Rows swapped in pairs by one turn or mirror: which row each one swaps with
The rows were stretched afterwards, more along some directions than others.
bisep: [ -3  -8   6  20  -1  10  -1  -6  -9 -15   2  -3   1  -9  -6   1  -2 -14
   1 -13  13]
bina: [  1   6  -2  -4  20  -5  -7   8  -5   5  -6   5   4   4  14 -16   5   2
   9   1  -7]
vez: [  5  -7   9  -1   3   8 -14  -6  -4  -6 -18  -5 -19 -14   7 -12   0   8
 -16  -1  -1]
pafaz: [-10   0   0   0  -2   9 -10   7 -19 -15   4   4  -9  -5   0  -8   4 -10
   8 -15  26]
fos: [ -1 -14   2  11   8  14 -11   0  -6 -15   6  -2  -6 -15  -6  13   5  -9
  -4 -13   7]
Delin: [  0   9  -2  -8  14  -1  -8   7  -1   6  -2   0   7   2  13 -12   0  -1
  10   0   0]
Likom: [ -4   7  -2   2  20  -6  -2   3 -15  -4   0   8   8   7  11 -11   6   1
  14  -7   0]
nel: [  3   2  -3  -6   4  -2  -2   5  -8   0  -7   8 -12  -3   4  -1  10   5
  -3 -12   3]
niv: [  1  -5   9   0   4  -8  -6   7   7  12  -9   0   6   7  10 -15 -14  -8
   9   1 -12]
Buk: [-3  2 -3 -5 18 -3 -9 14 -3  6 -1  0  6  0 11 -8  0 -3 11  1 -4]
Pize: [  3   2   1  -2   2   3  -7  -5  -9   0 -21   1 -23  -8  12 -16   2   7
 -15  -1  -1]
Levad: [  3 -10  18   2   4  14  -9 -21   0  -9 -12   8   8   5   6   4  -3   2
  -7  -7  11]
zisu: [  6 -14  11  -2   6  15 -18   0  -7   6  -4   1  -6  -3   7   0  -6  -6
  -3  -2  -4]
Zomuf: [ -2  -2  -3   8   8   0  -2   5 -16   7   2  -8   1  -8   1 -13 -10 -13
   9  -5  -8]
puvot: [  3  -8   4  12  14  11 -15   0 -12 -19   4 -15 -15  -8   9 -10   2  -3
   9   3  11]
fubo: [  6 -12  11  14  19  11 -19  -9  -9 -15  -2 -10 -12 -10   9  -4   3   2
  -4   2   5]
let: [ 1 -5  0 -6  3  6 -6  6 -8  2 -2  0 -7  1  1 -4 -1 -9  7 -5 -4]
Dif: [ -4  -3   2   8   6  13 -14   6 -20 -19   5  -4 -17  -6   6 -14   8  -8
  12  -5  16]
nudun: [ -7   8  -2  11  19  -5   0   5 -21 -10   1   5   6   8   2 -15  11  -8
  19  -8   3]
bapi: [ -6 -10   2  11  12   3 -11  -2 -10 -21  18 -10   5  -1   1   8   6  -9
  17 -14  28]
kala: [  6 -21  17   2   2   8 -23   2   7 -15  -5 -11 -12  -5   8  -7   6   4
   1   0   4]
togin: [ -5   7  -7   4  19  -7  -5   9 -16  -7  -2   9   2   5  13 -14  10  -1
  10  -3   4]
mes: [  1 -12   0  -1   1  10  -9   5 -10   2  -2  -3 -10  -4   1  -2  -5  -8
   2  -6  -2]
lag: [  2  -5   5   4   6  -6  -6  10   0  11  -2  -4   3   2   9 -18 -14  -9
  11   1 -12]
kimaf: [ -3  -8   6  17  -1  10   1  -7  -7 -13   4  -8   3 -12  -9   5  -5 -16
   1 -12  13]
voru: [ -2  -1   4   5   0  22  -2 -17 -11 -11  -4   5   1 -13 -12  10   2  -4
  -9 -15  24]
ved: [  3  -9  14  -1   1  10 -10 -15   1  -9 -18   8   2   5   7  -1  -2   0
 -10  -3  11]
duno: [ -7  -3   1  22   3   7   1  -1 -15 -16   3   0   3  -6  -6   0   2 -16
   6 -15  16]
nibu: [  2  -9  13   1  -3   5 -13  -7  10  -3 -18   8   3   6  13  -3  -5  -3
  -6  -2   5]
viko: [  6 -14  11   7  13  22 -19  -8 -12  -9   2   5  -5 -10   5  11  -3  -4
 -10 -10  14]
gulot: [ -6   0   4 -10  -6   0  -1  -9  -8  -1  -9   5  -4  -1  -2  -2   0  -1
  -5 -18  16]
ponam: [  4 -20  18   3   1   7 -22   3  10 -16  -3 -11 -10  -5   7  -4   6   2
   2  -2  11]
Komot: [  0  -5   1   2   3  -5  -5  11  -3  12  -1  -8   4  -3   7 -14 -15 -11
  10  -1 -10]
Pivor: [ -2  -5  -2   7   4   9  -7   2  -9 -13   2   3 -10 -11  -2  10  16  -4
  -3 -14   9]
lud: [ 1  5 -3 -5 17 -1 -9  8  1  9  4  2  7 -3  8 -6 -4  0 10  0  0]
laso: [  0 -11   8  11  -4   8  -2 -10   4  -7  -2  -9   1 -11  -4   5  -8 -12
  -2  -8   6]
tig: [  0 -11   3   7   5   6 -21   5  -9  -8   8   2  -2 -13   3   5   2  -6
   3 -19  20]
kosaf: [ -1   1   7   4   2  21  -5 -16 -10 -14  -7   1   4  -8  -5   6   5  -4
  -7 -13  22]
zekat: [ -3  -8   9   3  -2  21  -5 -15  -7 -11 -12   4   1  -9  -6  11   1  -6
 -13 -12  19]
Zos: [ -6  -2   3   6   5  11 -13   9 -20 -15   2  -4 -16  -6   5 -15   6  -9
  11  -7  17]
mimiv: [ -1 -18  13   4   3   0 -17   6   7 -22  10 -12   1   3   1   3   9  -2
  18  -8  21]
dun: [ -4 -14   4   9  11   2 -13   0  -6 -21  18 -10   4   0   1   9   7  -6
  17 -15  28]
tiduk: [ -7   3   1  -9  -7   3  -1  -6 -13  -4  -6   8  -7  -2  -2  -3   1  -4
  -3 -20  22]
Lukam: [ -2   3   7  -3  -2  -3   3  -6  -8  -9   4   0  -3   6  -8  -1   5 -10
  20 -18  19]
Kimod: [  0 -15   2  11   6  18 -15   0  -8 -16   4  -1  -3 -15  -4  14   7  -9
  -6 -14  11]
vofim: [  1  -3  10   5   3  22  -7 -20  -8 -13 -13   8   0  -6   0   4   1  -5
 -12  -9  19]

Swapped with viko: nel
Swapped with bisep: lag
Swapped with zisu: Pivor
Swapped with Lukam: tig

